Each named move below is a turn or a mirror, shown by a few rows before and after it. Which moves, in which order, take the first row of each later pair to the second? The first pair is answered.
kalor:
[  7.8   4.0   6.1 -14.1  12.2 -10.9  18.5  24.6  34.4  18.2  14.0   8.9
   0.0 -22.0  21.1  16.9 -12.1  19.1  -5.3  10.8]  ->  [ -3.7   0.4  27.5   2.7  -6.7 -11.2  32.8   2.7 -18.4 -21.8   3.3  -7.0
  39.4 -13.4   0.1 -16.8   9.7   9.5  -5.6   8.8]
[-21.4  -7.0  13.5 -27.4   0.4 -21.5 -19.4 -32.0   5.1  34.3   0.4 -33.0
  27.7 -26.3 -14.0   7.7  39.4 -26.2 -26.6 -15.3]  ->  [-17.7  -7.3   5.7 -31.4   5.8 -21.7 -26.5 -22.3  20.8  45.7   1.0 -31.8
  12.6 -31.6  -9.5  21.8  30.4 -22.9 -26.3 -10.8]
[-14.0  -0.7  12.2   6.0 -20.4  19.2  39.0  16.5   4.2 -16.4  -3.4  26.9
  13.9  17.5 -11.4 -14.9   8.6 -16.3  11.8  19.7]  ->  [ -8.1  -1.1   1.6  -0.9 -11.4  21.4  32.1  26.6  34.1   3.1   2.5  36.3
  -4.2  15.7   0.0  -1.7  -0.7  -8.1   9.8  20.8]
dosip:
[ -8.9  -2.6  50.4  -9.2  -8.1 -19.2  24.0   1.7  -3.0   9.8  20.8 -23.8
   9.8 -37.0  14.5   6.2 -17.7  22.2   2.7   1.2]  ->  [ -5.2  -2.5  53.6 -10.4  -6.6 -21.7  23.5   4.4  -1.4  11.0  21.5 -21.6
  10.4 -35.3  16.5   5.3 -16.1  24.1   6.0  -3.4]
[ 14.8 -16.0 -19.7   0.3  19.0   8.1  -0.3  12.6  15.9  18.9   0.9   7.6
 -11.4  -5.2   8.8  24.9 -17.6   0.1 -10.7  22.4]  ->  [ -2.7 -26.3 -12.0   5.3   9.8   0.7 -16.8  -0.7   3.0  28.8  -2.7   0.1
  -5.6  -8.4  -1.8  31.0 -11.7  -9.8 -16.2  13.9]
[  7.7   1.5 -26.3  -3.9   9.7  12.5 -22.3  12.9  30.6  17.4 -11.5  16.1
 -32.3   6.7  14.3  12.5  -1.5  -5.6  -5.5  -3.4]  ->  [ -1.6  -4.2 -20.2   0.4   7.1   9.7 -36.4   1.5  21.0  22.4 -10.2   8.4
 -29.7   4.3   5.4  20.4   6.4 -10.8  -8.8 -10.1]
[ 21.2  -9.4 -51.9  15.8   8.8  -0.3   7.9  -2.2  16.3 -63.0  21.2 -39.5
 -29.9   1.9   9.0 -24.9   5.4  -0.9  -5.3   3.9]  ->  [ -3.7 -25.8 -38.8  28.2  -1.5 -14.3 -30.4 -26.4  -6.7 -46.2  18.0 -48.9
 -21.4  -3.3  -8.2 -10.2  17.3 -15.4  -6.2 -13.6]
Finam:
[  2.5 -16.7 -23.4  10.8  11.9  13.4 -56.3 -13.1  10.0  31.5  -5.3  -6.5
 -44.5   5.9 -18.7  17.5   4.7 -12.7  -6.8  -0.3]  ->  [ 10.8 -10.1 -32.5   6.7   8.2  27.9 -25.5   6.1  28.5  27.6  -5.9  12.6
 -48.3  19.5  -6.9  12.1  -9.0  -8.0  -2.4  22.5]
[-13.8  -4.9 -34.0  -3.4  34.1  -3.8 -69.1   4.8  42.0  -5.2 -11.8 -15.5
 -50.4 -43.0  30.0  33.0   4.1  31.8 -21.2 -24.7]  ->  [-10.3   5.4 -44.3  -4.6  24.6  27.6   1.5  38.6  74.1 -17.2  -7.1  35.1
 -45.2 -13.8  38.1  18.1 -17.6  32.2  -9.1  25.4]
[-14.4   3.8  28.5  13.9  -7.2  -5.7  20.3 -25.9 -43.1 -29.4  -1.8  -6.3
  26.0   4.1 -11.6 -34.1  11.4  12.0  13.4  -6.4]  ->  [  1.7   9.0  16.6   5.9  10.4 -16.0 -13.7 -33.7 -40.2 -26.9  -0.2 -29.2
   1.4  -7.7  -1.9 -24.9  11.5  18.7   7.7 -30.9]
[-22.0 -19.6   7.4 -10.7  25.4 -10.9 -11.4  20.5  11.3  33.2  -4.0 -11.8
  23.0 -24.7  13.5  31.0  10.7  -2.5   4.7 -16.8]  ->  [ -7.3 -12.8  -6.5 -19.5  34.7  -7.9  -8.3  31.8  26.1  31.8  -3.4  -8.6
   8.4 -19.8  22.4  32.4   1.0   1.6   5.0 -12.1]
gobu:
[ 42.4  23.3  20.5   9.5   4.9  20.6  56.0  18.8  -1.2  -6.4 -19.3 -25.3
  25.2 -10.2  -2.3 -11.9   4.4  24.7  16.1  40.1]  ->  [ 40.3  24.1  12.9  15.7  -1.2  16.0  45.7   5.3 -24.9 -23.7 -25.5 -29.3
  30.6   2.5 -12.3 -24.0  11.9   9.5  12.8  33.1]
[-26.3  -7.7  29.6   9.0 -11.9   3.1  36.0 -10.6 -35.9 -36.8   1.8  13.4
  50.8   3.1 -38.2 -15.6  19.7 -11.9 -10.9  20.2]  ->  [-27.1 -14.2  28.3   8.3  -8.6  -6.0   5.5 -27.0 -47.9 -29.2  -2.0  -1.8
  43.7  -1.6 -44.4 -10.3  24.7 -17.1 -16.5   2.1]
[ 38.7  43.0  -7.3  -4.6   7.7   9.5  32.0  23.0   2.8 -42.6  14.6  10.7
  33.6 -11.2  22.5 -20.5 -10.3  14.2  -2.3  25.2]  ->  [ 36.2  38.7 -12.4  -0.7   4.6   8.0  18.2  10.4 -17.6 -59.6   9.8   5.0
  38.8  -1.9  12.9 -27.6   1.4   1.8  -4.4  16.6]
Now pairs of rows:
(2 to 3 moves a pair)
[  2.8  17.3  10.7  -4.9 -18.9   9.3  21.5 -18.3   0.4 -23.4 -24.0  -1.6
  48.9  -3.0  13.7 -47.0 -21.7  23.0  15.6  24.7]  ->  [  0.9   5.5   3.1  -7.5  -6.2  -9.7 -48.6 -46.0 -12.1  -9.9 -26.8 -32.9
  26.6 -23.0  10.6 -30.0 -12.4  15.8   3.5 -17.3] : dosip, Finam
[ -4.3  28.2  -3.4  -8.2   5.4 -11.8  -8.7 -32.4 -27.6 -10.2  -0.8 -27.9
  26.7 -15.9  -4.3  -3.0  21.6  -0.3 -18.3  -6.9]  ->  [  4.5  33.7 -28.1 -18.1  10.1  11.7  27.3   2.0  20.9   1.4   3.4  15.8
   3.9   6.6   9.6   4.8  -6.8   0.4  -6.6  26.9] : kalor, Finam, gobu
[  7.6   7.7   8.7  10.4 -18.7  -2.4  14.4 -32.5 -36.8 -37.5  -2.6  -1.5
  34.7   9.3  -3.3 -19.5   6.6 -14.1  -5.5   6.2]  ->  [  0.3  -0.3   1.1   1.5 -13.2  14.2  25.5   3.6  29.7  18.9  10.6  43.2
   7.3   8.5   9.9  19.9 -21.0  -5.5   0.0  29.8] : kalor, Finam
[ 36.6  11.5  -1.6 -27.3  20.5 -21.2 -34.1 -19.3  -3.2 -20.0  -7.8 -26.6
 -27.9 -24.5  26.4 -10.0  16.7   0.0  -0.9 -27.9]  ->  [ 18.1  13.7  12.5 -10.4  -7.9   0.7  40.6  -9.3 -24.8 -49.4 -14.0   5.1
  15.7   4.4  11.6 -42.3  17.0 -12.5  11.1  13.4] : Finam, kalor, Finam
[-27.5  -6.8  29.8  26.4  23.7 -21.5 -17.3   3.7  15.9  32.5   7.6  16.2
 -18.3  -4.3 -20.9  34.0  -3.2 -16.9  -8.8  -7.3]  ->  [-21.3  -1.9  37.0  31.1  15.1 -26.5 -11.2 -13.4 -30.8 -12.3  -9.5  -1.1
   9.4  -1.0 -31.4   0.4  17.8 -21.4 -11.4 -12.6] : Finam, kalor
[  4.6  -2.7   8.2  -2.5   6.3  -5.9  41.8  11.6  17.9   3.7  -5.3   3.9
  24.2 -16.4  10.2   3.5  -3.5  26.2  11.3  12.8]  ->  [ 10.8  -2.2  11.1  -5.2  14.5 -20.3  24.9   3.2   9.6   3.9  -3.3 -14.6
  25.7 -30.6  14.9   2.7   0.7  28.6   8.7  -2.3] : Finam, Finam, dosip
[-57.9 -30.9 -21.8  15.0 -26.4   0.4 -52.8   9.5   8.0  41.5  -1.9  27.1
 -12.5  12.5 -46.7  38.5   2.3 -19.8  -8.5  -0.8]  ->  [-14.4  -5.7 -31.9  -7.1 -14.9  18.6  14.3  55.3  60.0  26.0   3.8  52.4
 -27.2   9.2  -9.1  26.3 -27.4  17.6   0.9  33.3] : gobu, dosip
[-23.1 -18.0  11.3  23.9 -13.5 -30.2 -67.9 -59.7 -70.2 -10.1 -15.3 -44.5
  17.8  -1.6 -31.8 -10.8  37.6 -41.5 -14.7 -44.3]  ->  [-11.8 -17.8 -39.8  19.6  -1.3 -14.9 -98.0 -45.3 -34.6  14.8 -17.9 -12.5
 -34.7  26.6 -29.1  10.9  25.0 -60.2 -20.8 -39.4] : Finam, Finam, dosip
[ 19.2  11.3  -2.4 -17.6  -8.9  -8.5 -22.1  -2.8  -1.5 -18.8 -15.5  -7.9
  -5.8   2.6   4.8  -7.7   2.1   8.4 -14.7 -18.5]  ->  [  6.5   5.0   1.8  -9.5 -26.9   0.2   1.1  -4.2 -10.1 -30.1 -16.4   7.9
   8.0  21.2  -8.3 -18.2   1.9  -3.7 -12.3  -1.0] : Finam, Finam, gobu
[-18.9  -2.4  -9.0  15.6 -19.7   4.2   3.5  -6.1   7.2   3.6  11.0  16.8
  -1.2  26.9 -30.4   6.6   0.8  -8.2   5.6   1.1]  ->  [  1.4  12.9  -9.0   7.2 -11.7   7.1  22.4   3.2   5.9 -26.5   8.3   5.4
   3.3  24.9 -16.7 -14.1   0.1   8.4   5.6   5.2] : Finam, dosip, kalor
[ 18.2 -25.0 -11.0 -21.3  -9.7  -1.8  13.5  -9.5  43.3   8.0  31.3  14.2
  -2.2  26.7  -2.3  19.1   1.2  28.9 -30.3  16.6]  ->  [  9.1 -34.0  -9.5 -15.8  -9.1  -9.1 -17.9 -21.6  32.9  20.4  31.6   5.0
  -3.3  21.8 -11.5  29.9   8.2  20.0 -35.2   2.5] : dosip, Finam
[ -2.3  -1.1  42.8  -7.0  15.7 -35.3 -46.5 -24.4 -39.3  23.2   5.9 -43.3
   4.9 -39.5 -13.0  22.9   8.4  10.5   0.3 -40.9]  ->  [ 31.5  29.2  28.7  -8.1  17.3 -17.6  23.1 -11.3 -56.8 -49.1  -4.8 -37.1
  24.9 -10.6  -3.8 -36.3   7.6  18.8   6.7 -14.5] : Finam, gobu, kalor
[-24.6  -9.4  24.7 -20.8   4.0 -21.5  -8.2   1.6  15.0  45.7  -3.0 -16.3
  31.5 -28.9   4.0  27.4  10.6   1.2   5.7  -6.2]  ->  [-18.0  -2.4  22.5 -12.8  -2.2 -22.6  -1.9 -12.8 -21.3   3.1 -10.3 -33.9
  48.1 -20.1  -3.8  -5.9  22.4  -0.4   4.8 -14.9] : Finam, kalor
[-38.8 -28.4  -5.6  22.7 -26.4   8.7 -17.0 -21.9 -46.6 -12.4 -15.5   3.3
  21.0  39.0 -42.3   4.7  28.5 -41.9 -17.6 -10.0]  ->  [ 38.2  22.4 -41.1 -14.9  15.9  17.3  14.4   6.5 -12.2 -71.4 -17.7 -13.7
 -12.2  35.1  10.4 -29.2   6.6  -2.5 -16.6  -6.3] : Finam, dosip, kalor
[-36.9 -24.0  -3.3  17.7 -14.8  26.9  11.9   2.7 -42.7  11.5 -20.8  19.3
  26.1  -3.6   2.9   6.8  23.5  -6.9 -12.6 -18.1]  ->  [-35.6 -22.6   0.2  17.3 -10.5  19.5  13.3  -1.0 -49.4   8.8 -17.2   4.4
  30.4 -14.2  10.0  -0.8  26.1   0.9 -15.5 -26.2] : dosip, Finam, gobu
[-15.1 -36.7  26.4  -7.3   9.6   6.3  21.6   0.2  11.2  15.9  16.2   2.1
  23.7 -14.5 -26.8   1.4   2.7  21.4  13.7  13.2]  ->  [-12.3 -35.0  14.4 -10.7  22.5  -2.1 -11.5  -4.0  14.4  26.0  15.4 -10.9
   9.5 -23.3 -22.1  11.8   4.0  20.2   5.5  -3.1] : gobu, Finam, kalor
